One turning vector, and how many ticks it has turned:
The counts run from 0 to 681.
[ 74  78 117 130 135 134  95 166 169 120 129 123  99 102 138 148 111 128
 115 115 138  92 133 170 137 110 162 146 111 168  90 149  69 133 160 140
 187 146 130 157 150 145  92 173 142 115 158  98 148 101 125 151 160 158
 143 121  96 128 127 106  87 151 107 127 120]
188
[ 63 114 101 104  94 124  84 162 158 167 101 131 115  94 139 158 126 139
 165 115 120 123 128 167 146 116 147 155 126 150 136 143 111  98 134 145
 187 125 134 114 152 135 137 173 129 125 128  83 134 123 108 156 163 181
 121 145  90 115 106  90 110 114 163 124  91]
364
[ 89  96 116 128 140 118  97 158 154 114 114 127  96 108 112 126 129 135
 127 115 159  92 128 137 129  95 177 131 101 186  79 152  68 144 149 159
 199 130 117 166 136 124 107 156 135 106 151 103 139 122 132 138 167 163
 165 115  90 135 152 126  70 142  94 128 119]
189
[ 97 103 109  88 202  96  87 126 171 178 139 132 121 115 126 138 127 157
 146 131 137  88 130 152 143 140 166 125 147 184 129 154 111 151 126 149
 181 116 181 156 133 133 101 146 104 136 115  91 125 138 116 124 171 159
 151 115 119 135 140 115 104  83 122 120 118]
194
[ 71 104  93 143 144  80  76 150 149 130 121 133  94 144 126 143 125 157
 151 140 151  72 125 136 138 133 170 122 109 196 108 134  72 130 100 163
 198 127 109 156 140 101 117 113 110 125 142 110 135 135 134 153 151 159
 116 164 104 119 139 147 101 125 143 129 100]
45
[ 79  94 113 109 137 124  81 145 120 130 116 128 126 136 154 139 141 160
 158 159  99  92 131 142 144 134 172 121 112 140 129 148  65 121 121 170
 188  97 146 116 157 108  90 154 171  83 167 135 110  90 135 120 173 139
 130 157  92 119 114 112 122  83 136 139 154]
210
[ 88 100 120 162 130 122  98 146 129 126 137 132 144 117 141 143 128 120
 167 133 146  81 116 121 125 142 134 170 108 168 115 151 107 108 133 138
 215 126 161 136 169 123 130 173 113 120 143 107 138 126 128 156 188 186
 116 134 106  77 117 114  71 109 170 130  93]
142
[ 82  88 108  94 163 100 118 143 140 159 116 104 128 110 118 130 114 165
 128 106 141  98 128 156 138  96 170 127 105 162 105 164  82 153 140 144
 192 135 140 131 147 164 113 180  93 131 146 104 123 140 120 153 157 166
 157 112 104 111 149 108  75 100 115 116 123]
231
[ 70  81  79 126 140 144 108 163 142 133 132 139 116  91 143 162 138 153
 150 123 124 109  87 166 115 127 181 114  95 174 114 124 104 127 141 134
 191 131 165 104 132 110  95 127 118 122 132 112 126 136 140 145 146 120
 151 165 125  84 182  93 118  85 135 130  78]
199
[ 64 111  85 105 118 123  80 153 162 150 131 135 110 104 128 144 168 141
 171 158 151 115 108 154 134 145 157 154 152 186 114 137 112 130 126 164
 162 106 183 131 117 121 114 127 145 111 108  99 127 145 109 131 185 143
 176 121  98 132 141 119  91  86 142 146  98]
78
[ 80  93  96 117 142 141  84 159 168 152  95 145 114  87 148 148 138 166
 134 100 102 133 129 157 153  96 159 125 121 171 110 149  84 122 164 152
 181 118 113 131 122 136  99 157 138 108 137  93 149 116 115 136 182 173
 138 115 107 120 171  77  97 135 127 117 106]
439
[ 89  94 117 144 140 158  90 165 146 135 129 140 110  75 140 153 137 140
 151 126 129  87  95 170 127 132 163 136 102 143 119 127 108 126 132 141
 181 159 172 134 175 117  94 156 139 118 146  95 105  98 139 157 133 132
 151 178  99 101 153  67 123 112 143 131 109]
303
[ 73 102 101 155 134 139 115 141 132 135 155 128 142  84 139 135 130 124
 141 126 143 102 124 150 127 137 158 152 106 175 105 190  81 111 160 150
 191  78 127 143 159 115 112 143 115 107 158 131 114 118 114 111 186 165
 155 140  96  79 123 121  78 113 139 146  94]
631
[101  99 104 124 164 115 102 129 173 150 164 167 124 102 133 146 140 160
 145 111 135  91  99 155 143 131 172 115 120 190 123 153 103 152 147 147
 202 118 170 157 126  84  97 104 106 129 127 101 141 129 142 101 173 134
 135 144 132 101 164 108 147  86 118 130  97]
236
[109 118 102 151 120 130  96 155 146 159 161 156 146  94 149 158 139 140
 151  90 145  91  98 161 133 152 148 145 117 197 136 151  94 117 128 152
 199  95 113 156 162  76 108 124 118 126 140 123 140 131 115 135 178 143
 145 162 117 106 130 118 148 125 164 127  99]
486
[ 87  71 117 136 125 109  78 149 150 153 134 121 126 121 149 147 181 131
 136 117 127 104  96 139 149 151 141 124 132 202 105 123 105 144 161 120
 180 109 162 118 131 132  89 112 118  96 134 118 148 136 116 139 201 135
 160 118 118  92 165  91  84  88 159 116 113]
35
[ 82 120 107  88 161 104  78 146 151 127  91 154  96  85 153 141 152 155
 150 144 107 130 104 145 161 139 186 116 129 157 118 146  95 121 139 122
 181  81 174 124 132  94  98 133 135 126 131 129 130 112 138 131 151 134
 159 133 133 116 160  93 110  57 153 128 109]
521
[ 93  94 130 109 116  98 129 146 165 136 146 137 117 117 128 142 135 121
 128 100 157  94 104 130 138 128 165 136 105 198 114 160  87 146 153 149
 208 106 147 161 145  87 119 134 113 108 150 123 163 122 125 107 187 156
 141 117  96 121 107 115  97 111 102 136 125]
352
[ 85 101 127 165 112 134  61 157 128 144 135 138 143 122 135 151 167 109
 152 132 146 106 112 144 134 144 140 184 136 173 124 161 129 144 121 135
 169 124 158 136 174 129  98 187 150 124 148  91 138 132 112 142 183 164
 166 135  98 114 146 126  87  91 153 147 126]
183
[104 127 121 124 127 115  86 163 147 127  78 148  95 111 105 124 147 183
 135 123 118 101 116 160 152  98 164 127 104 157 102 133  66 125 136 183
 200 132 122 152 143  84  95 152 145 121 147  91 135 125 114 132 165 151
 136 115 102 152 163 137  95 107 100 114 143]
293
[ 95 107  91 157 137 149  80 155 150 151 128 139 119  70 141 141 148 146
 143 102 135 111 113 145 147 132 152 137 135 186 111 162  88 102 148 170
 185  96  92 168 137 109 102 127 135 122 139 111 126 134 115 136 176 151
 154 152 103 120 176 102 106 145 160 126  83]
160
[107 130 110 144 139 113  54 138 162 142 112 181 113 106 119 152 161 184
 143 141 119 115 112 149 160 130 142 131 127 133 121 165  88 113 124 158
 190 129 145 166 148  86  84 121 141 136 124  78 117 122 156 125 158 116
 133 160 108 120 173 115 126 103 130 141 107]
14
[104 124 130 116  96 121  76 162 148 130  84 160 112  89 105 143 166 147
 165 102 124 118 104 141 146  92 155 152 107 163 123 117 102 110 137 151
 200 143 142 156 142  94 123 160 160  97 132  83 144 109 119 138 187 164
 141 117  80 126 144  99  86 111 130 123 119]
219
[ 74  97 105 155 106 100  81 156 139 130 147 140 135 149 146 149 162 141
 164 146 162 107 107 161 113 145 168 143 109 174 102 157 104 133 125 129
 194 110 134  99 146 116 122 184 125 118 142 110 139 156 111 138 180 157
 129 143 119 110 155 148  90  74 145 151 117]
287
[ 88 101 134 114 124 111  75 160 129 144 118 120 103 117 153 141 141 154
 135 125 130  83 103 151 154 149 173 113 112 159 127 144  87 119 134 130
 194  91 126 119 193 108  82 149 132 114 165 136 120 122 112 136 139 121
 146 167 119 122 141 102 123  68 150 124 159]
168
[ 69 125  88 127 112 104  58 150 132 146 126 142 106 128 116 148 138 152
 169 165 143  95 130 142 138 122 168 159 139 148 131 145  99 124  88 182
 192 123 133 132 148 106 130 136 144 106 139 101  90 122 129 147 171 160
 120 181  95 139 110 117 110  98 168 132  99]
326
[106 107 108 112 155 104  91 162 125 119 143 135 117 126 124 138 100 142
 165 155 148  73 113 145 129 126 184 137 110 182 106 134  81 129 109 159
 222 119 133 138 143  76 135 157 131 112 161 138 120 125 120 149 181 165
 118 126 140 127 128 128 130  77 146 117 130]
208
[ 84 103 125 102 150  95  68 165 151 141 116 138 125 137 163 130 139 157
 170 142 128 101 127 158 146 140 177 146 147 178 115 163  97 141 127 164
 174  95 131 136 114 132 102 205 158 116 129 102 145 131 134 139 171 160
 138 121  90 163 131 111 111 120 153 139 147]
48
[ 74 106 118  99 125  87 103 159 150 133 107 142 110 120 141 145 119 158
 171 153 148  98 118 166 137 124 170 140  94 132 122 167  95 120 106 148
 208 140 168 123 158 114 125 194 125 138 142  82 126 113 143 154 127 154
 127 154  84 122 103 114  97 100 114 151 127]
614
[ 64  92  85 126 116 140  59 170 138 149 134 124 137 116 158 158 152 138
 168 149  96 131 101 145 143 141 145 139 134 163 127 137  96 121 129 147
 191  92 139 117 136 129  97 136 161 100 142 140 145 121 120 140 188 127
 161 142 107  93 125  93 119  83 161 140 119]
565
[ 96 121 106 105 136  99 107 148 155 142  99 154 139 113 127 147 137 145
 137 101  99 107  87 155 159 123 116 150 102 177 119 151  79 135 117 145
 213 107 155 167 147  77 106 131 130 134 132 112 175 132 124 138 171 145
 168  90 109 102 138 137 120 113 122 141 124]
175
[ 60  89 107 103 145 112 111 147 142 153  79 146 110 102 151 159 145 161
 148 103 108 116 117 142 135 111 184 100 107 171 151 147 111 124 124 129
 183 113 158 105 145 116 101 143 114 145 135 101 142 140 125 132 133 159
 135 157 107 115 183 118 102  69 128 125 105]
479
[ 97 120  87 119 157 109  61 161 163 167 152 151 122 103 139 152 127 157
 163 130 148 102 110 172 154 151 158 150 160 182 132 157  99 148 113 150
 172 123 149 154 128 122 123 145 121 140 110  93 127 124 133 157 161 140
 149 147 124 131 124  82 145 122 169 125  96]
444
[ 86 128  79 117  98 120  73 161 165 138 128 142 105  95 107 148 137 137
 152 140 166 137 119 174 136 118 162 154 114 148  95 173  74 138 130 144
 202 115 119 142 132 130 128 181 138 127 140 111 139 154 124 153 173 143
 176 110 110 130 139 110 107 113 125 147 100]
366
[ 90  90 109  97 147 104 119 162 141 136  81 124 124 112 136 138 106 177
 172 115 125  85 120 168 128 106 160 109  84 150 109 125  90 123 131 162
 214 159 146 123 147 134 113 177 110 125 129  86 144 130 139 150 141 163
 128 130  90 115 149 118  86 120 111 123 126]
334
[ 78 132  98 145 119 146 102 145 124 147 106 136 148  98 163 143 140 144
 156 131 108 103 126 152 141 139 137 168 123 147 124 179  91  98 138 158
 190  82 125 133 161  97 117 163 141 117 135 112 111 108 105 133 174 179
 133 145 106  91 119 115  96 118 174 145 102]
527
[ 97 111 102 116 176 148 105 142 134 158 120 148 130  92 147 146 126 142
 155 123  95  85 133 155 136 107 178 153 139 197 130 127 117 123 133 164
 183 108 170 128 124  87 113 141 143 114 133 104 112 109  94 130 181 180
 123 144 134 131 172  96 140  88 161  96 109]
238
[ 99 101 138 139 133  94 124 153 126 119 137 147 147 135 165 118 129 162
 167 152 137  82 112 119 155 131 134 125 116 168  91 166  93 112 135 166
 219 128 165 135 148 119 122 169 112 113 135 111 138 129 160 154 185 176
 102 125 115  98 140 109  73 121 138 143 138]
496
[ 91 115 138 118  96 107  77 170 148 117 103 154 106 118 127 140 140 149
 145 121 141 106 117 164 137 112 177 142  93 160 114 143  76 127 141 154
 195 135 121 133 154  79 119 189 154  89 160  93 145 100 122 134 167 145
 119 130  80 137 121 112 110 119 111 141 144]
573
[ 89 114 110 111 188 128  70 148 119 132  83 146 141 112 152 143 137 146
 156 152  60 120 119 131 166 120 145 146 146 144 133 147  80 127 108 141
 191 111 164 132 133  99 100 153 164 111 156 123 125  85 151 152 161 144
 157 126 124  98 140  97 118  94 163 132 132]
136
[ 90  97 111 135 161 127  49 151 148 141 110 118 115 120 127 146 148 134
 144 142 107  84 123 127 149 134 128 148 161 189 122 117 100 124 111 160
 172 137 152 165 147 127  88 107 153 109 125  88 127  99 134 168 165 152
 142 152  84 104 121 100  89 142 174 114 104]
504
[ 98  87 133 129 132 121  93 160 130 119 133 114 106  98 126 142 141 119
 159 129 155  70 103 136 117 151 170 121 100 169 109 122  86 120 131 141
 184 113 161 150 176 100  92 129 131 102 162 134 119 122 126 136 148 128
 170 141  89  93 122 115  71  70 143 123 132]
64
[ 80 111 104 118 162 129  76 152 113 129  94 123 128 126 152 145 115 125
 152 151  96  90 128 158 136 130 166 161 129 166 125 149  80 125  99 145
 188  80 123 127 152  99 112 179 170 122 172 130 108 110 111 152 153 165
 150 134 119 115 110 125 127  84 176 134 142]
490
